Each path below is one point turned by a fixed rotation once a step. After each direction that follows a path, write how fast that rotation turns it, in deg/step (0 if it stays still).
Each turn is a multiple of 5 degrees from 10 to 175, or 0.
Each row of a path follows its step; steps can be skipped.
Path 1:
step 0: [-32  -5  14   1   2  31  17   4  21  13 -18   8 -17 -11  20  -8  10   5
   6  -3  -4  -3   2  -1  -7   0  -2  -3 -27   8  -3  22  -2  29  12   1
  -4  -8 -14]
step 4: [ -3  15   5   6  15   6  -4  11 -11  -9   8   1  16  26   9  -6 -13   7
  17  25   3 -30  -5   7   9   4  19  15 -37  16  -6 -12   3  17  -4   0
 -13  -7  -9]
step 9: [  2 -11   7  14  -1  -3 -37  -6   7 -16  34   8  -6  22  10 -33 -12 -11
  -8  -3 -12  -4 -16  -8   0   5   9  -6 -12  16 -13  -2  -2  15  13  -6
  15   4  -6]
step 11: [ -6  27  10   6  20  -5 -27  14  10  18  10  16   3   5 -27   6  -4  -5
  11   6  -6 -14  -1 -14 -16  11  -9  -7 -30  12 -11   2  -7  24   4  -7
   3  21   1]
step 13: [  3  -6  -3   0  10   4 -29  -1  14  12   2  10   4  14 -23   3  28 -12
  -1   0  -6   6   5  -8  -4   0 -16 -10  11  12 -17  -9  25  25 -20 -10
 -24 -22  -6]
step 14: [  9 -22   5   4   7   0 -15 -15   6  22   7  31  -4   7  -4 -23  15 -12
 -10  -2 -18 -28 -11  -2   6   9  -1   7 -21 -20  -1  15  14  -6 -24  13
   3  -9   1]
step 15: [ -3  15  -5 -10   0   7  -4 -30  21  17   6   2  12  -2   3 -11  18   6
  13  -4   1  -5   8 -14  12 -15  -6   5 -30   4 -31  -3  12 -15  -1   2
 -27 -16  17]
step 16: [-18 -10  -9  -5  -3  18 -19   8  14  24   3  30   3  12  -1 -26  -9  19
   3   3  12   2 -14  -9 -16 -13   0  17 -21  12 -13  13  19  -2  15  -6
  11  -6 -15]
Speeds:
[ 1  1  2 -6  2 -2 -2  1  4 -2  1  6 -5  5  3  9  4 -6 -5  2  7 -2  4 -2
  4 -1  2  7 -2 -3  8  0  6 -3 -8 -2 -7 -4  1]
45
[-6  0 -5 -7  2 -9 -1 -7 -4  1 -5  1 -7 -3  1  0  9  2  3  1  2  0  7 -2
 -5 -5  2  2  4 -4 -3 -4 -4  8  6 -2 -1 -3  1]
145
[ 4  7 -4  6  7 -1  0  0 -2  5 -6 -4  3  7  3  4 -2 -2  2 -6  0  2  9  1
  4 -3  7 -4  3 -3 -8 -2 -1 -8 -2  5 -2 -4 -1]
160
[-6  3 -4  0  4  3  5 -1  0 -8  2  6  1  3 -6 -9 -4  2  5  6 -1  0  5  2
  3 -6 -3  2  5 -3 -1  4 -2 -6 -7 -7  5 -5  5]
35
[-5  5  3  6  1 -4 -5 -8  6 -2  5  1 -2 -3 -2  5 -2 -4  2 -7 -4  6  3 -1
 -1  6 -1 -8  0 -7  2  1  3  5 -3 -7  7  2  0]
25
Path 2:
step 1: [ -5 -23  14 -14   4  -6 -12  13 -21 -15  -9 -13  12 -13 -10  -1  30  15
   6  13 -11  -9  -3  28  -4   1  13 -35  -1  -1  -9  -2  -3 -14   5   6
  12  12   3]
step 2: [ -2  10  -8  23  -2   1   4 -16   4  -7  12  40 -10   4  10   5  -7 -13
  25  13 -15 -21  -4  31 -14 -12  -2  -2  -3  11 -13   7   2   0  12  -8
 -12   8  -1]
step 3: [ -1   1 -18 -15  18  28  17   5  13  18  18  -9  14  14  -6 -19  13  -3
  25   2  11  15   3   8  -4   5   4 -17  -3   9  -6   3   4   8 -22  22
  15  14  -3]
step 4: [ 10  -4   0  21  14   0 -21   0 -12   7 -28  10 -14   4   0   3  28 -26
   6  -1 -11  13  27   1  -2  20  -4 -10  -3  19  11  -7 -20  -3  10  -6
   1  -4 -10]
step 7: [  3 -19   1   7 -24  -5 -15 -16  11   2   4   3  -3 -13  17  41  -1   1
  -8   7  -8 -15  22 -10   6  14  12   0  -4  14   9  -3   1  12 -26   4
  11  17 -11]
step 8: [-10 -19   4   4  12   4  -3  -9  -4 -15  -5  17  22  -6 -14   1 -12  -2
   5 -26  16   3 -30   7  19  -2 -21   6  -1   9  15  13  -2  -3 -30   9
 -18  -9   7]
step 10: [ 10 -21  -4   8  -6 -10 -21   3   0  -9  20 -25 -12   6   5   8  -1 -16
  -9   0  13 -14 -17  26   3  26 -10 -15  -1   5  -5 -11  26   5  -6 -14
  -5 -17  17]
step 12: [-14  -2 -14   9   6  15   8  -4   5   3  16  -9 -42  20   7 -12  18  13
   3   4 -12   3   3   0  21   0  10  19  -8   0  18 -27  17   1  -7   4
 -13   2  -2]
Speeds:
[-3  6  5 -5 -2  8  5 -6  3 -5 -1  8 -3  2 -5  0 -5 -3  8  4 -1  4 -4 -5
  4 -9 -2  0  1 -2 -4  3  2 -3 -4 -4 -3 -5  3]
120
[-1  5  3  4  5  1  9 -1 -2  2  2  7  8  1 -5  2  7  1  1  5 -1  2  7  4
 -5 -1  1 -6 -6  5 -6 -5 -7  5  3  0  1  3  4]
25
[  1   6  -2   2   2  -5   1   1   0  -1   3  -4   5   0   3  -6   1   2
   4  -3   6  -3 -10  -5   4   7  -1   0  -4   4  -6   0  -3  -7  -8  -2
   7   4   8]
145
[-5  3 -7  3  0  3  2 -6  4 -4 -7 -2  0  4 -3 -4 -1  5 -2  2  3 -1 -1 -2
 -9 -3 -5  4 -2  3  6  1  8  1  5  3  0  9  7]
115
[  6  -4  -3  -3  -3   2   4   2  -2  -3   2   4 -10  -1  -8  -7   2   5
  -2   6   0  -4  -8  12  -3   6  -2  -1   3   2  -4   1  -1   0  -2  -1
   0   1  -3]
40
Path 3:
step 1: [  3 -30   9   9  -5   7   4   0  16   1  -1  15  -5   1  -6   7   0  38
 -10   7  35 -11  17  -4   8  26 -11  -3  -6 -16   5 -23   2 -33 -10   8
   5   0   2]
step 2: [-18  -8  -9   1  14  10 -11  12   1 -19  -3  18  11   4  16  -5  -5  11
  12  21 -30  27   9  13   2  21   1   0  10 -21  16 -11 -18 -12  -2  22
 -15  25  -7]
step 7: [ -5   1  -9 -18   5  15  13   7   2  18  -9  21  -3 -11  -2 -16  -4  42
  -2  20 -10  -3   3 -20 -15  14 -14   2 -21  15 -14  -6 -26  -4  -3 -19
  14  15 -13]
step 10: [-21 -16   3   7  11  12 -12 -14  13  22  17   4  13  18  -5  -4   3  16
  24  10 -24  10  19  -4 -18   1  -2  -4  -2   5 -12 -22 -33  13 -17  -4
   6 -20  -1]
step 11: [  8   9  16 -17 -14  19  -4  21  -4   8   7  23  14  17   1  11  14  20
  -6  21   8   2   7  -9 -13  21  -7  12  -9  -3 -24  -8  10  20   4 -21
   3  22 -31]
step 12: [ -9  19  -4  17   4  -5 -16 -35  16  12  17  14  -2 -25   9  -4  -9   9
 -17  16  12   9   3  22  12  31  -2   8   3   1   1 -14  -4  10 -28 -14
  -1  13 -10]
step 15: [  0  19   0 -10   2  -4 -33   4   6   2   7 -10  10   0   1   3  -2  15
   1  22 -24 -10  18 -11   3  53   9  14  -4 -12 -12   7   6  14   1  -6
   0  19 -11]
step 16: [ -5   8   3  10   5 -12  -1  -6   8  29  11  34 -14  21   4   6  -6  15
   8   1  14 -17  -7  13   3  21  -5  18   2 -20  11 -12   3  15 -42  -3
   5  -8  10]
Speeds:
[-3 -1 -2 -1 -7  6  4  1  0  3 -2 -8  4  4 -1  5  2  5  2 -1  7 -3  9  3
  6 -4 -6 -2 -3 -1 -7  1  0 -4  6  2 -3  7 -8]
110
[ 3  0 -3 -6  8  4 -3  1  2 -5 -1 -7 -6 -2  9  1 -1  3  1  2  0  4  3 -8
  5 -4 -5 -4  5  2  3  8 -3 -3 -7  0 -2  6  4]
65
[  6  -3   9   3  -2   2  -9  -4   4  -2  -9  -1   3  -3  -4   6   1  -3
  -5  -6   0  -4   3  -3   1  -4   3  -6  -2  -4   0   0 -10   1   1  -3
  -4  -3   4]
80
[ -5   8  -8   5   3   2   1  -2  -1   1  -1  -8  -2 -12  -3  -6   0   5
   1  -1 -10   2   2   2   0   2   3   0  -2  -4  -4  -4  -7  -1   4   1
  -1   1   2]
140
